[[124 120 126 115 135 119 120 104]
 [144 130 128 108 125 124 122 111]
 [127 141 127 138 117 123 129 152]
 [135 127 124 117 146 133 108 136]]
:
[[144 130 128 108 125 124 122 111]
 [127 141 127 138 117 123 129 152]
 [124 120 126 115 135 119 120 104]
 [135 127 124 117 146 133 108 136]]

[[132 151 125 123 119]
 [138 126  99 101 145]
 [121 128 112 111 107]]
:
[[132 151 125 123 119]
 [121 128 112 111 107]
 [138 126  99 101 145]]

[[137 140 105 123 129 126 138 133 129]
 [148 124 137 109 108 120 139 140 116]
 [133 145 121 116 115 148 136 142 118]
 [133 149 117 131 129 137 145 147 135]]
:
[[148 124 137 109 108 120 139 140 116]
 [133 145 121 116 115 148 136 142 118]
 [133 149 117 131 129 137 145 147 135]
 [137 140 105 123 129 126 138 133 129]]

[[138 127 130 126 135 106 129 118 125 120 125 123 129 118]
 [129 120 143 125 136 123 132 135 139 121 117 138 135 129]]
:
[[129 120 143 125 136 123 132 135 139 121 117 138 135 129]
 [138 127 130 126 135 106 129 118 125 120 125 123 129 118]]

[[134 113 120 117 140 122 130 112 124 125 124]
 [123 119 123 116 134 153 123 123 140 136 155]
 [147 113 119 102 149 138 120 135 136 120 127]]
:
[[123 119 123 116 134 153 123 123 140 136 155]
 [134 113 120 117 140 122 130 112 124 125 124]
 [147 113 119 102 149 138 120 135 136 120 127]]

[[132 126 120 128 128 132 129 131 127 129 128]
 [142 124 119 132 131 142 135 132 126 125 126]
 [156 125 129 131 136 154 145 132 124 116 119]
 [120 132 151 120 123 113 129 127 134 118 147]
 [112 130 113 124 122 115 112 136 131 148 126]]
:
[[120 132 151 120 123 113 129 127 134 118 147]
 [156 125 129 131 136 154 145 132 124 116 119]
 [132 126 120 128 128 132 129 131 127 129 128]
 [142 124 119 132 131 142 135 132 126 125 126]
 [112 130 113 124 122 115 112 136 131 148 126]]

[[134 122 119 121 131 121 134 117 139 129 123]
 [137 127 124 127 129 122 125 122 123 115 122]
 [131 124 128 128 130 126 128 131 121 123 135]
 [130 126 105 132 139 128 126 121 127 136 133]
 [132 123 122 122 123 123 130 129 132 125 132]
 [124 120 127 131 137 130 136 156 127 126 135]
 [127 128 120 124 137 127 138 137 124 115 127]
 [128 134 133 129 124 128 125 120 126 137 128]]
:
[[128 134 133 129 124 128 125 120 126 137 128]
 [131 124 128 128 130 126 128 131 121 123 135]
 [124 120 127 131 137 130 136 156 127 126 135]
 [137 127 124 127 129 122 125 122 123 115 122]
 [132 123 122 122 123 123 130 129 132 125 132]
 [127 128 120 124 137 127 138 137 124 115 127]
 [134 122 119 121 131 121 134 117 139 129 123]
 [130 126 105 132 139 128 126 121 127 136 133]]
---
[[108 116 116 139 117 121 124]
 [120 121 127 121 118 121 118]
 [153 133 138 116 123 125 109]
 [118 119 135 127 122 132 126]
 [142 140 128 112 131 127 132]
 [130 104 109 130 136 107 129]
 [113 144 132 134 134 123 150]
 [132 148 150 124 134 141 118]
 [144 136 142 115 135 127 127]
 [131 125 113 125 130 132 149]]
:
[[124 121 117 139 116 116 108]
 [118 121 118 121 127 121 120]
 [109 125 123 116 138 133 153]
 [126 132 122 127 135 119 118]
 [132 127 131 112 128 140 142]
 [129 107 136 130 109 104 130]
 [150 123 134 134 132 144 113]
 [118 141 134 124 150 148 132]
 [127 127 135 115 142 136 144]
 [149 132 130 125 113 125 131]]

[[119 125 129 120]
 [118 123 129 119]
 [123 141 128 125]
 [120 133 127 127]
 [120 133 127 130]
 [122 135 127 124]
 [124 150 129 129]
 [120 125 130 110]
 [122 135 128 121]]
:
[[120 129 125 119]
 [119 129 123 118]
 [125 128 141 123]
 [127 127 133 120]
 [130 127 133 120]
 [124 127 135 122]
 [129 129 150 124]
 [110 130 125 120]
 [121 128 135 122]]

[[129 125 130 134 103 133 137 125 144 135 146 149 140]
 [113 119 116 127 118 131 116 123 112 120 139 148 140]
 [136 134 131 140 137 143 137 147 145 141 142 145 121]
 [105 128 121 129 110 112 112 113 116 113 137 133 141]]
:
[[140 149 146 135 144 125 137 133 103 134 130 125 129]
 [140 148 139 120 112 123 116 131 118 127 116 119 113]
 [121 145 142 141 145 147 137 143 137 140 131 134 136]
 [141 133 137 113 116 113 112 112 110 129 121 128 105]]

[[137 123 129 121 133 121 125 136]
 [135 127 122 126 135 128 131 142]
 [122 139 122 142 126 146 133 128]
 [139 126 133 137 125 122 119 138]
 [109 129 122 127 133 134 143 122]
 [121 128 128 134 127 128 129 126]
 [133 129 128 133 128 128 124 134]
 [144 130 126 132 129 128 121 143]
 [131 114 133 114 135 107 130 132]
 [129 126 137 103 129 125 132 108]]
:
[[136 125 121 133 121 129 123 137]
 [142 131 128 135 126 122 127 135]
 [128 133 146 126 142 122 139 122]
 [138 119 122 125 137 133 126 139]
 [122 143 134 133 127 122 129 109]
 [126 129 128 127 134 128 128 121]
 [134 124 128 128 133 128 129 133]
 [143 121 128 129 132 126 130 144]
 [132 130 107 135 114 133 114 131]
 [108 132 125 129 103 137 126 129]]

[[131 139 135 146 135 127 136]
 [123 124 124 131 117 124 126]
 [115 137 132 145 101 129 135]
 [127 116 122 104 132 130 121]]
:
[[136 127 135 146 135 139 131]
 [126 124 117 131 124 124 123]
 [135 129 101 145 132 137 115]
 [121 130 132 104 122 116 127]]

[[121 142]
 [118 147]
 [111 142]
 [117 147]
 [111 147]
 [116 149]
 [115 147]
 [116 151]]
:
[[142 121]
 [147 118]
 [142 111]
 [147 117]
 [147 111]
 [149 116]
 [147 115]
 [151 116]]

[[151 125 125 112 128 116 147 115 141]
 [125 105 125 111 130 136 148 123 102]
 [128 112 113 133 120 116 137 104 135]
 [133 142 144 123 138 143 122 152 121]
 [119 115 124 108 133 139 134 134 100]
 [115 140 122 103 126 125 127 137 108]]
:
[[141 115 147 116 128 112 125 125 151]
 [102 123 148 136 130 111 125 105 125]
 [135 104 137 116 120 133 113 112 128]
 [121 152 122 143 138 123 144 142 133]
 [100 134 134 139 133 108 124 115 119]
 [108 137 127 125 126 103 122 140 115]]
